Each named move below is a turn or a mirror, shown by a few rows before and after it. Which moves, in which order, take the first row of each later pair to the second? The first pair is answered.
kon (before => after):
[ 24.5   8.1  -4.7 -14.0   8.6  20.1  -4.3   2.2  27.5  -6.4  29.0   0.4
   1.0 -18.5  -4.6   4.6   1.8   2.3  17.0  -0.5  11.7  32.4   7.9   8.1
  20.8  19.1  16.5 -10.6   1.3 -33.1  -5.4  -0.2] => [ -8.6  16.6  -5.6  -4.7  -4.7   0.5   8.7  42.5  22.9  -2.8  20.7   1.5
 -26.0 -15.0  11.1  -4.4 -13.1  -8.5   6.4  12.3  -5.9  -9.8 -18.2  24.8
 -19.7 -19.2   5.4  11.9  10.5 -14.2  -1.5 -33.6]
[ -7.4  -6.4   6.0   1.5   8.1  -0.7   0.8 -12.2 -10.2  -2.2  -3.1 -14.2
   6.0   7.0 -13.8   0.9   3.0   0.7  -7.1   0.3   3.2  -7.2  -3.3 -14.4
  -6.5  -9.2  -9.8  -1.5   9.4  -1.2   1.7   3.3] => [ -4.5 -10.2   1.5   4.1   8.8  -0.9   0.5  -8.7  -1.2  -4.9  -5.1 -18.0
   3.5  14.9 -18.4   3.2   2.9  -7.5  -5.4  -3.0   1.9  -6.0  -4.1  -9.3
  -3.2   0.0 -13.2  -6.1   8.0  -2.1  -1.3   4.4]
[ 10.7 -12.2  -0.6 -19.8   2.9 -18.2 -13.1  -6.1 -16.0  11.6 -33.2 -31.6
  -2.6  16.8   8.7  20.3 -21.9  20.0   6.9 -19.4  -7.1   2.5  10.5 -17.4
   1.9   0.6  19.9  -9.6  -2.7 -13.7  -4.9 -37.5] => [ 13.1   0.4  -1.2 -15.2   2.2 -21.6 -11.1  -9.8 -11.1  11.5 -31.9 -30.2
  -8.3  21.0   0.8  21.8 -20.8  18.8   7.2 -24.1 -10.9  -2.6   8.2 -22.2
  -1.7  -8.3  23.3 -10.9   3.4 -15.8  -1.7 -41.8]
[ -1.0  19.5  -8.0   2.4 -24.2  -4.8  16.0  21.3   2.2  -0.2   9.8  16.7
  -7.7  -0.7  21.9  -3.1   2.5  -4.2   7.6  16.1  -4.6   1.9  12.8  14.7
   2.2  11.0   0.3  22.0 -12.2   2.4   2.3 -17.6] => [  9.3  10.4  -8.4  -3.2 -17.1   6.2   7.7  -1.5   6.4  -9.2   6.4  15.1
   0.4  -6.4   9.2   4.8   2.7   1.4  13.8   9.4   1.7  18.7  13.8  12.3
  23.5  25.3   1.9   2.8 -12.3  -9.0  -1.0  -3.7]
siki (before => after):
[ -8.9   2.5   0.5  -1.1  -9.1  -7.9   7.6  13.1 -15.4   9.9 -11.0   4.1
   4.1   8.3   2.9   2.8   6.4   4.4  -9.1  -7.9  -7.4  -1.5   3.8  -3.9
   0.5  -0.1  -7.3   4.3   4.7   7.9  -1.3  -4.5] => [ -5.8  -3.2  -5.3   4.0  -6.3  -3.7  -7.5   4.2  -9.6   1.8 -14.2   9.8
  -7.0   6.5   4.8   7.8   3.7   5.1  -6.3  -2.1  -4.2  -5.6  11.5  -3.7
   4.7   3.1  -2.2  -3.2  -7.0   4.8  -1.8   5.4]
[ 11.6   2.0   4.2  14.6   7.6  11.3 -17.6 -28.5  16.6 -12.1  43.0 -13.9
  18.9 -20.9 -22.2   0.1  22.4  12.1   9.7  22.9   6.8  22.7   8.3 -13.6
  17.0  17.5  10.6 -10.5  -1.0   1.2  11.4   9.5] => [ -3.3  16.3   7.0  19.4   5.0   6.9  -1.4  11.8  20.7 -14.6  49.4  -4.6
   8.0 -24.7  -3.8 -14.1  12.1   3.6  12.4  31.6  -5.2  -2.4 -15.4  14.8
 -10.9  -9.9   8.7  15.4  -2.3  -6.2  24.7 -29.9]
[  1.3  -8.1   2.3   8.9  30.1  -6.1  -8.1  -5.4  12.2 -14.3  20.4 -19.6
   1.6 -11.4 -17.3   1.7   5.1   0.0  -0.2   7.3  -7.5  -5.8 -23.1  -3.9
  -5.3 -17.5   1.2 -12.0  -2.8  -1.0   7.5  -9.6] => [  4.6  -3.5   9.8   9.3  26.1  -1.9  -3.0  -6.3  11.5 -15.6  19.8 -15.8
   2.1  -8.2 -23.4   5.7  -1.5  -0.1  -7.6  -6.1   3.8   4.7 -23.3  -8.4
   3.0 -18.0   0.7 -15.2  -5.1   3.8  -0.2 -11.5]
[-16.3   7.4   6.9  -3.3   0.2 -27.3  10.0  -4.2 -12.3   2.5  -2.6 -17.1
  -6.0 -13.1  12.6 -28.5  11.0  18.6  18.7   8.5   9.7  -2.7  -2.3 -12.8
 -22.9 -12.9   7.0  12.5   2.8  11.2   1.6  -9.0] => [-13.2  -5.2  10.1 -11.0   4.1 -21.1  -6.9 -23.6 -20.9   2.7   0.2 -17.3
   1.9  -7.2  -0.6 -17.4  17.9  18.9  17.5   3.7  13.6  11.2   8.9 -32.4
  -7.3  -8.7  12.7   1.9   7.0   2.1  -0.6  12.5]
Temep (before => after):
[-19.1  -6.1   9.8  -3.8 -22.5   2.5  -1.8   9.9 -13.3   2.2  -5.1  -9.9
   1.3   7.3   6.2  -2.9   6.1  -3.3 -11.0   4.3   5.7 -16.1   8.6  -2.8
 -12.4 -22.8 -19.5  16.4   3.4  22.8  14.0   1.9] => [ -6.9  -3.6  -3.4  -8.3  -6.8  -2.7  21.0   6.7 -15.8  13.9 -29.8  -1.5
  -5.2  23.3  25.2   3.8  -3.5  -8.7  -8.0  -9.6   6.7   1.6   0.8  15.1
 -12.5 -11.1 -17.3   2.3  -2.6  -3.9  -9.4  10.2]
[ 22.1  -8.8   4.5  11.5   7.5  19.2 -14.1  -3.3  27.2  -4.1  24.7   2.3
  11.9 -20.4 -11.0   0.9   8.3  15.2   6.2  22.3   5.8  20.6   5.7  -5.5
  22.6  17.8   2.6   2.1 -12.6   3.9  14.2 -10.2] => [ 22.6 -20.0   5.2   9.4  40.5  -2.2  -8.4  -8.2  20.6   0.8   7.7 -18.1
   5.8  -2.0 -21.8   9.9   9.6   3.9  -0.7  -1.8  13.2   7.1 -21.4 -13.5
  -3.5 -13.5  -0.8 -20.1 -14.5   0.5  -2.8 -18.9]
[  3.4  -0.6  -2.6  -1.4   1.4   3.4   5.5  15.1  -0.6  -1.6   5.3   5.9
  -2.9   1.9  14.4   0.3  -3.3  -4.8   3.2  -9.3   1.7  -1.5  -5.3  19.9
   2.8  -1.4   0.5   5.7  -8.1 -20.0  -0.8  -1.2] => [  1.9   0.9   8.7   6.5  -7.8  -8.4   2.4  10.8  -1.9  -6.1   9.9   6.4
  -1.4  -4.6   6.4 -10.6   2.3  -2.7  -6.0  -7.7  -0.6 -15.7  -4.7  -0.8
  -9.5 -13.8   0.8  12.5   0.7   4.9  11.5  -8.3]
Then:
Between the rows of a pair lie 2 to 3 moves.
[ -0.6   7.8 -10.6   2.9 -15.7  -0.4  -6.4   3.5  -0.6  -0.7 -29.1  19.0
  -7.4  29.2  12.1   0.4 -17.2  12.5   8.3   0.0  -4.9  -5.2  26.6  16.9
 -13.0  17.1  -5.2  17.5   3.0   4.8 -13.0 -16.4] => [ 13.3  -5.5   0.3   1.0  11.5   2.4 -20.3 -25.7  -5.0  -5.6 -27.3  -0.2
   2.0  21.9 -25.0   7.8 -14.2   3.8  -2.1 -11.2   4.2  -4.2  28.3 -10.6
  -9.7  11.1   0.1 -14.3  10.5   3.9  -7.5  -7.8]
Temep then kon then Temep
[ 39.3   7.5  -7.3   4.9  22.7   3.2 -12.6 -29.9  -1.4  14.0  -0.3   0.9
  12.9  13.3 -37.4  32.8  -8.0  -4.6  -0.9 -14.9  10.8  32.6  14.9  -8.5
  39.5  25.8   7.9 -38.2  -2.7 -18.5  -7.6  35.6] => [ -4.1  43.8  -8.0   6.2 -40.5   5.6   8.3  43.0  -6.1   9.8  -4.5  30.2
 -21.3  27.6  43.5  -8.6 -31.8   1.7  13.9   9.0  -2.8  -3.8   9.1  29.5
  19.5  15.2 -15.6  26.8   2.5  -2.7   6.3   4.8]
kon then Temep
[-47.6  40.9   2.5  -7.4 -65.6  -2.7   5.8  26.4   9.4   4.1 -12.5  39.5
  12.5   1.7  35.1 -25.0 -18.9   0.4 -12.4  24.7  -2.2 -22.4  21.7  -5.5
   0.8 -25.8  -6.3  19.7   7.4  42.4   3.2 -32.5] => [-40.1  43.8   2.1 -16.5 -65.8   2.7  19.5  23.8   3.6  20.0 -31.6  45.7
   4.4   3.3  48.6 -20.1 -33.6   1.1  -4.6  15.9  -2.2  -0.5  17.7   7.2
  12.9  -9.1  -9.4  23.1   0.6  15.8 -14.8 -23.2]
Temep then Temep
[ 22.3   3.4 -18.8  -6.0  19.7   0.8   6.5 -24.6  -3.0   3.6  -7.3   0.8
   5.7  -8.6  -0.1   5.4  -4.0  15.4  11.7  -8.6  16.6  12.3  -1.0   5.2
   6.8  23.8   5.1 -18.3  -5.4 -16.9 -21.0   6.2] => [ 15.5 -10.4 -11.8  -2.7  34.4 -11.9   7.3 -24.3  -7.3   6.1  -7.0 -13.0
  14.6  -5.3 -20.6  10.8   2.3   9.4  -0.5 -12.9  13.9  -4.0 -13.1 -15.0
  -2.7   5.8   2.7 -23.9  -1.5  -5.2 -17.0   2.0]
Temep then Temep
[ 23.0  -7.6  18.0  14.3  25.6  21.5 -38.2 -13.8  39.1 -17.4  69.5 -29.0
  36.9 -48.7 -47.7  -1.9  25.1 -14.6  -0.7  27.4   4.1  24.5  -6.3 -23.2
  24.2  -6.4   9.8 -17.1   6.2   5.6  34.6  -7.9] => [-10.0  20.2   8.9  12.6 -26.2  36.8  -8.2  33.6  35.1 -19.2  68.4   1.8
  13.4 -37.3  18.4 -27.5   0.3  -1.4  20.0  49.9  -7.7   0.7   1.1   6.7
  17.0  -3.5  -8.7  39.0  -0.2   6.9  43.8 -27.1]
kon then Temep then Temep
[-13.9  12.3  -7.7 -12.2 -12.3  -5.2  22.0   1.1 -14.2  13.2 -47.6  43.7
  11.3  -1.5  23.6 -13.3   7.1  11.4 -10.0 -30.6 -27.1   2.3  -2.6  39.4
 -13.5  29.5  -3.7  17.6  18.6   1.4 -10.3 -28.7] => [ -9.4  10.9  -7.9 -10.6   6.5 -12.8  14.1  -2.2 -19.2  17.8 -50.9  31.8
  11.4   2.2  13.9  -7.7  12.6   5.6 -15.0 -38.9 -24.7  -9.7 -15.4  29.7
 -31.0   3.1  -8.2  10.3  22.6   8.9 -13.6 -24.5]
Temep then Temep
